In the data rows, 128 means zero.
Here are some points:
[153 166  88 179  98 169 113 114 117 125 125 165 103 110 171 134]
[118  86 133 120 125 162 119  96 122 100 115  99 102 128  83 108]
[127 109 102 134 109 135 118 103 113 117 129 133 106 119 104 126]
[145 131  98 149 103 136 116 105 112 123 133 143 103 122 109 129]
[255 255 191 233 158  80 213 107  98 107 169 230  93 156 183 132]
[ 93  87 174  90 166 117 131  81 127  92 114 101 114 109  85 112]
[133 118 126 138 106 127 127 118 119 130 134 132 100 125 101 123]
[128 125 153 102 142 154 138 113 129 121 118 121 104 120  86 101]
[137 142 116 119 115 146 127 109 114 123 124 141  99 122  97 113]
[131 138  93 166 102 119 120 135 120 148 148 164 122 106 136 151]
[115 112 104 127 116 164 126 117 111 122 128 127  95 124 106 129]
[ 95  82 130 103 139 111 119 144 126 120 126 107 121 104 135 124]
[140 121 117 122 103 106 105 119 116 122 115 145  85 255 110 107]
[143  88 172 100 154 129 145 106 125 103 124 119  88 127  82 118]
[138 113 109 134 107 144 123 102 112 115 129 134  96 130  96 123]
[118  98 155 102 125 150 143 100 120 115 121 104 102 125 104 103]
[132 111 119 128 113 139 125 104 113 114 125 132  99 123  93 124]
[126 137  89 160 106 121 115 119 115 141 139 162 117 115 144 147]
[117 120 100 137 115 128 112 102 114 165 133 164 118 141 142 151]
[122 106 132 112 126 152 127 100 124 116 118 115  96 132  93 112]
[135 107 126 125 113 143 125  99 114 111 123 119  98 127  96 116]
[110  85 165  98 192 126 143 117 138 109 118 102 103 122  82 111]
[170 130  94 129 120 108 109 128 116 123 133 147 128  97 115 141]
[115  83 195  99 141 138 133  96 138 109 119 117 105 162  99 112]
[255 255 141 185  97 106 107  86 103 138 143 173 121 116 255 139]
[113  93 157 108 131 147 137  98 122 111 119 109  97 130  91 109]
[113 155  85 158 110 110 118 153 126 169 148 164 152 104 141 164]
[190  78 185 119  94 166 114  88 147  93 132 136 101 130 150 116]
[142 124 132 116 120 140 121  90 114 100 122 121  97 146 112 121]
[172 153  99 230  98 143 125 143 114 120 132 150 120  95 165 146]
Here are 16 more points, each followed by its number:
[101  93 204  91 149 121 173 140 157 132 124  95 125 107 111 101] 0
[132 102 136 120 120 141 128  98 115 113 122 118  97 134  90 115] 1
[130 100  92 146 116 108  97  97 122 100 111  93 121 142 109 126] 2
[148 105 127 100 126 129 136  95 115 106 121 112  92 140  88 120] 3
[157 113 117 132 116 136 126 106 116 108 117 109  95 130  89 116] 4
[118 106 153  91 135 147 126  88 130 105 110 100 111 106 122 104] 5
[142 103 118 123 117 150 125 100 111 111 123 130  95 130  93 119] 6
[113 107 100  82 145 126 128 108 135  85 123  79 156 153  85  98] 7
[162 114 144 137 107 135 145 108 126 122 125 101  96 120  91 110] 8
[140  82 119  96  95 225 118  99 121 107 123 112 103 112 176 114] 9
[103  87 142 130 107 121 128 108 105 110 119 100  96 145 128 113] 10
[134 118 102 145 108 131 122 111 115 125 132 141 105 115 107 132] 11
[113  97  74 215  90 145 105  95 112 135 128 118 112 115 182 129] 12
[113 251  89 123 105  86 100 255 122 167 148 203 154 184 255 126] 13
[145 131 108 120 108 143 117  96 111 124 124 134 105 121 124 114] 14
[134 108 129 108 138 108 123  84 120  83 117 103 106 222 107 124] 15
Which two of these numbered points are nearest to each point below, looking only along the 4 directions in which the first points spread most? Their numbers follow each, nearest first.
[105  93 172 100 142 135 138 108 130 107 115 102 106 133  81 108] > 7 3
[107  94 152 103 144 132 135 108 128 109 120 107 102 129  91 111] > 7 3
[149 158 126 105 117 186 115  88 131 157 110 122  99 127 172 110] > 14 4
[124 142  92 154 105 124 119 117 119 147 140 156 123 110 129 145] > 11 12
[152 149 110 127 108 139 113  97 119 120 130 118 107 159 174 132] > 14 11
[114 255  83 157 141  87 153 143 121 161 159 206 205  99 255 176] > 13 12
[235 234 114 176  84  91 109 138 109 194 132 229 110 228  68 174] > 13 11
[136  92  96 143 117 142 105 129 116 113 125 113 105 133  95 119] > 2 6
[125  90 129 115 127 135 122 111 117 108 118 113 100 139  83 111] > 10 1
[148 181 102 122 115 188 119  88 146 134 113 138  93 126 143 119] > 14 11
[ 94  87 228  99 164 113 151 140 171 117 119  91 152 111 123 113] > 0 5
[110  91 165 103 143 136 137 103 129 100 119 102 103 149  82 109] > 7 3
[134 109 124 123 111 147 123  99 111 117 123 128  95 126  93 120] > 6 4
[144 182 183 136 150 104 148  94 106 103 120 117 102 133 154 108] > 8 4
[ 92  76  91 193  95 116 109  80 111 114 108 105  79 221 179 115] > 2 14
[159  87 170 100 139 110 123  98 112  95 112 100  96 108  90 114] > 5 8
[141  97 131 111 138 131 135  93 116  94 121 114  97 159  93 115] > 3 1
[161 146 130 102 117 176 119  90 122 131 111 106 107 111 132  99] > 8 14
[112  94 156 107 136 133 128  93 119  99 117 116 102 121  85 110] > 5 3
[133 138  85 141 100 141 110 101 122 143 125 150 115 110 198 127] > 12 11
[152 117 167 139 113 161 152 186 116  99 115 142 107 103 158 109] > 8 14
[117 142  92 147 106 128 118 118 114 140 138 161 120 110 128 144] > 11 12
[134 106 119 128 119 139 123 105 115 114 126 125  99 132 101 123] > 6 4
[154 146 113 108 121 100 109 150 110  92 130 139  96 255 146 107] > 15 4
[109  97 147 102 137 152 141 105 120 105 115 109  93 135  83 111] > 7 3
[158 133  77  86 110 119 116  77 120  86 121  94  88 255 128 100] > 15 3
[ 90 255  79 126 125  97 127 221 179 255 150 140 255  85 255 168] > 13 12
[104  96 116 126 124 129 127  85 121 110 113 119  88 154 107 113] > 10 1
[ 72  69 255  77 255  89 213 244 255 111 100  79 255 134  67  86] > 0 7
[130 103 140 115 126 139 130 102 118 110 119 116  96 130  89 111] > 1 3
[ 91 100 128 110 149 104 144 151 155 146 133 114 153 102  96 134] > 7 0
[127 125  91 160 105 125 115 111 114 134 138 145 123 111 121 140] > 11 14
[ 97  83  87 161 110 133 111  83 121 121 113 132  82 186 123 118] > 2 6
[140 116 123  80 106 255 117  90 139 129 114 131 106 138 255 107] > 9 14
[111  96 161 101 141 133 146 105 130 114 118 104 104 133  83 109] > 7 3
[103  93 149 103 135 112 119 134 123 120 122 120 109 130 114 111] > 7 1
[103  90 208  80 174 102 174 136 164 119 119  88 158  97 113 104] > 0 5
[144 103 133 121 107 118 137  99 104 111 127 108  94 144 138 122] > 4 8
[144 110 146  97 108 154 163 104 122 117 125 103  98 133 118 104] > 8 3
[136 103 171 129 125 164 148 131 118  99 117 115 100 119 110 108] > 8 5
[ 72  88 255  86 255  80 213 255 255 163 106  79 255  85  78 107] > 0 7
[108 107 119 103 129 119 115  78 115  89 120 136 113 107  98 126] > 10 1
[120 126  94 147 108 121 120 127 114 139 137 151 123 107 117 144] > 11 14
